Y: rows in 4 groups, each row roughly a mix of its group's directions:
Y (140 x 11):
[20 33 -46 11 -5 -13 -2 -6 -33 -1 18]
[3 -27 -17 9 25 15 20 44 12 26 -14]
[9 -12 -48 -18 10 -37 0 28 10 8 6]
[-20 -37 30 -14 -11 41 -6 -9 -2 21 -10]
[-25 26 40 3 15 4 -12 -27 17 -22 -23]
[25 -5 32 0 -14 -28 -50 6 9 -1 -7]
[15 -43 -12 -7 -1 21 34 0 -25 26 12]
[27 -20 -26 24 10 19 26 38 -11 12 1]
[6 -5 -47 -5 28 -12 -26 28 16 20 -5]
[-11 -50 42 -25 5 -4 7 8 -8 3 -9]
[17 -24 10 -4 -3 25 -20 42 27 28 10]
[19 19 16 -13 1 0 -8 -34 -27 -47 4]
[9 49 6 -13 -28 -24 28 -1 2 -20 -10]
[-7 3 -35 -12 -8 -10 50 12 -8 -24 21]
[-11 46 17 3 -14 -11 9 -26 16 -22 -31]
[24 -3 -41 13 25 -6 -24 37 18 4 4]
[5 -29 -3 20 11 29 28 38 -1 28 -13]
[12 38 -18 12 -9 23 -39 2 -9 -24 23]
[-37 10 22 12 -3 24 9 -5 -28 -35 25]
[-17 2 -6 -12 14 32 -7 -40 -16 -41 1]
[6 26 -6 31 -15 -25 41 24 -14 -17 3]
[10 -44 26 1 5 25 6 29 1 32 -4]
[-16 -41 -10 -19 38 0 13 28 14 20 2]
[2 21 -1 -9 0 -7 -6 -19 -32 -55 18]
[-21 19 -5 -25 -5 -8 -22 -27 -5 -25 43]
[14 24 19 -8 32 44 -15 2 -7 -27 14]
[40 10 -16 3 -9 -48 -6 -5 1 -11 30]
[-2 26 5 -15 -42 -13 6 -44 -1 -22 1]
[-25 -19 30 12 -5 37 1 -6 -5 22 -38]
[8 -7 -46 8 9 -5 -4 23 -16 12 45]
[35 8 -49 -14 0 14 16 24 -16 3 14]
[19 -41 -28 -6 21 18 -9 34 14 17 5]
[-6 39 -21 10 16 -15 -40 -26 -6 -19 -2]
[18 -23 -1 -14 -13 8 -13 45 29 13 28]
[-10 -8 -5 18 15 29 -7 -24 -17 -53 -4]
[3 17 -4 15 -23 -34 -16 -35 -10 10 -38]
[-35 -26 -34 29 8 17 -21 2 -13 -5 21]
[-8 -27 0 15 11 -9 46 33 5 24 -20]
[22 -20 -2 38 -4 26 31 28 -18 14 -9]
[-3 -16 9 46 9 29 18 37 -4 -7 16]
[15 -35 23 13 12 43 -18 12 -3 19 19]
[36 -5 15 11 6 35 -17 -21 -35 5 -21]
[22 -19 48 -27 4 18 3 -22 15 10 -16]
[40 -3 -26 8 8 16 -2 -3 25 41 -19]
[-15 -6 -1 15 -1 -4 13 8 27 58 -22]
[4 -39 -29 2 7 -1 23 40 -10 18 19]
[-26 35 10 -3 -36 -24 -4 -6 -17 15 30]
[40 -17 21 -25 -12 20 33 1 -23 16 2]
[22 -23 23 -4 22 -4 10 -2 -35 -43 -12]
[-34 -45 15 16 5 18 3 12 2 29 19]
[-22 16 7 -32 -10 -6 -28 -39 -3 -15 29]
[15 45 -34 26 8 -24 -5 11 -19 9 9]
[-25 -18 -38 8 7 39 -14 16 -28 1 7]
[34 49 9 9 -19 -12 -20 -26 -5 -3 -2]
[-1 -25 -10 -41 21 4 -2 37 -33 1 0]
[-34 -24 -13 7 8 -2 11 22 -45 -25 9]
[56 3 19 -3 23 13 -14 -9 15 -16 -20]
[-12 -3 46 -17 -2 -11 7 -27 9 -25 35]
[10 5 18 -20 -21 -39 14 -5 -18 -35 28]
[2 16 34 36 1 14 -36 -3 31 -8 11]
[-25 34 12 -13 -11 -21 -24 -27 5 -31 21]
[7 -37 35 0 2 38 1 5 6 35 -1]
[-31 -1 16 13 10 -49 29 20 -2 -13 -7]
[9 28 -21 6 1 37 -35 -14 -32 -5 10]
[-19 -17 54 14 10 28 -4 -16 15 6 -12]
[-16 1 35 -12 -21 9 3 -45 -33 5 -8]
[-2 -25 -35 -9 9 -6 8 33 -22 -8 39]
[-29 -36 4 -11 5 1 13 10 -24 -46 9]
[-7 59 -6 20 -6 20 -13 -23 -5 -12 -10]
[-12 -19 50 2 -2 -10 32 10 18 22 -16]
[-28 24 -54 10 -2 -22 -2 20 -10 -1 0]
[-24 -8 -11 16 2 3 9 12 26 56 -19]
[-9 28 -51 2 23 9 1 -2 -22 27 8]
[5 -30 -24 0 29 25 3 32 -10 1 35]
[-10 -9 17 -10 -12 -53 39 -7 2 -14 -1]
[-16 4 32 -36 -11 2 -16 -46 0 -8 14]
[29 25 29 -1 -21 17 3 -33 -18 -30 -3]
[-26 -11 28 -5 28 -12 30 -12 29 31 -5]
[-9 37 2 29 -13 -10 -26 -40 4 11 -17]
[-38 -15 31 -29 -5 16 -29 -17 12 -15 -9]
[9 18 -19 -3 -26 -42 -30 13 9 11 30]
[2 5 49 24 14 29 -11 -8 33 10 1]
[8 -30 47 -10 -14 27 13 14 16 23 -1]
[18 13 25 1 -38 1 -2 -52 1 0 -10]
[6 -19 -45 -15 22 5 -29 -25 -6 -12 -24]
[6 -17 -9 15 17 -10 31 37 13 22 -37]
[-11 27 -56 0 20 12 16 -3 -9 23 0]
[-5 48 16 -10 15 9 -28 -13 -6 -34 -15]
[-5 8 46 -3 13 24 -34 -3 31 -8 -15]
[-18 -2 -32 6 52 13 -17 14 -15 -19 5]
[-13 33 -42 7 18 -22 -24 -12 -11 -26 6]
[6 49 8 26 -18 -6 -32 -16 8 -21 1]
[20 -4 -8 -11 17 46 -7 41 -14 -15 17]
[13 51 -13 2 -11 -17 -21 -26 -1 -22 18]
[-1 32 49 7 -25 -15 25 14 9 9 5]
[4 -37 43 -19 -20 -20 27 0 3 -14 1]
[-6 -12 1 -23 -9 2 43 -27 -30 -18 27]
[22 17 -28 -10 9 -36 1 8 7 -27 38]
[-4 -16 -34 -6 30 14 11 40 -14 -10 28]
[13 -48 29 -12 -11 -11 30 3 -1 25 -13]
[-4 35 -8 -3 -9 -39 3 20 -16 -5 -42]
[32 -5 -30 -17 -21 3 -12 26 9 -4 42]
[7 -21 -28 -17 32 -17 -17 31 14 31 -4]
[11 29 18 -20 -5 -19 -42 -29 19 -16 6]
[50 -12 12 -2 -9 35 1 -5 12 24 -21]
[3 21 -30 -7 -21 -41 -25 11 6 0 33]
[21 -26 -30 -18 17 -26 8 22 22 32 1]
[13 5 43 7 -34 -5 3 -28 20 23 -19]
[-27 14 -16 9 16 31 -10 -35 -31 -17 -18]
[38 -26 -13 3 14 10 7 12 37 26 -23]
[-5 29 -50 18 19 23 -19 1 -10 15 7]
[-34 5 -31 -10 -17 -40 29 -3 3 -16 -9]
[-11 18 42 21 -14 -25 -28 -23 15 -19 -9]
[-22 -23 8 11 -23 10 -31 -29 -38 -3 -19]
[24 12 -36 3 -10 -20 -30 9 -12 4 41]
[-15 -54 -7 8 -3 -8 18 15 -2 32 -22]
[7 47 -4 6 -15 -21 -43 -11 7 -17 -2]
[9 28 -38 -18 5 -27 -16 -12 2 -14 -36]
[34 -26 27 -11 0 22 -17 31 27 16 4]
[5 37 -26 -5 -10 -26 26 6 -27 -25 -21]
[-23 36 6 -12 -16 -4 -17 -19 -2 -40 28]
[-5 -55 38 -15 -6 -13 17 5 4 -2 7]
[-3 -6 -35 -24 7 -37 13 35 -5 -16 21]
[-6 -35 -15 9 7 12 52 3 15 6 23]
[-13 -16 -37 -9 39 -7 12 20 16 32 5]
[-26 -28 -38 17 19 8 20 11 9 22 -24]
[-2 -40 -23 11 3 4 33 22 -14 36 -4]
[-27 38 -18 4 -2 -19 -11 3 -10 -39 27]
[-60 -1 10 11 2 -23 20 4 17 11 -15]
[-17 -43 -27 24 9 19 -24 10 -14 9 24]
[26 -19 -9 28 -21 -8 37 -21 -12 25 -19]
[-30 7 30 16 -27 1 7 -36 0 -29 -19]
[3 11 31 5 -35 -17 -12 -38 16 15 -25]
[-12 50 -28 -1 -3 -18 -4 -10 14 -21 -29]
[-18 19 1 17 9 21 -8 -36 -43 8 -23]
[15 35 -25 -19 -12 -39 0 -15 -3 -3 -31]
[19 -30 8 43 9 23 26 29 -8 2 1]
[-5 3 -55 -1 4 -25 -8 13 -11 -11 35]
[42 -41 11 -24 -16 23 -6 12 -4 4 15]
[-17 -25 12 -3 -6 3 56 8 4 6 -31]
which group is each row in? (one row of each group first):
[3 -1 -25 -8 -2 -14 -31 24 10 3 53] => N
[-11 -30 10 -21 -16 40 -24 24 15 -2 24] => C
[-8 8 56 22 -15 8 -13 -24 17 -14 -8] => R
[-16 15 2 -19 -11 8 -37 -32 -8 -19 38] => K

[-4 23 -21 10 0 -9 -39 -27 -4 26 -35] => R
[-5 -33 19 -14 10 23 29 -17 4 30 -30] => R
[39 -9 -22 -16 -14 22 -23 25 6 2 34] => C
[-14 29 -15 -18 -12 -42 8 -9 10 -20 -35] => R
[-31 36 9 9 3 -15 -30 -12 14 -38 -4] => K
[15 41 -19 12 28 9 -24 -10 13 -33 -8] => C
[14 21 18 19 -20 2 -10 -9 -14 -30 48] => K
[-12 -20 11 23 10 5 -12 27 13 4 55] => K
[19 -20 -4 -10 16 -20 -48 37 11 8 4] => R
[-1 34 -53 5 17 -11 -11 21 13 -8 10] => R
[-28 10 49 -13 -15 -5 34 -15 2 -2 -15] => K
[-22 -10 33 6 -20 -7 34 -6 2 -38 25] => R
[-7 -11 14 -12 4 51 -18 -37 6 -3 -22] => C
[52 -8 -17 -18 29 13 10 18 15 -2 -17] => K
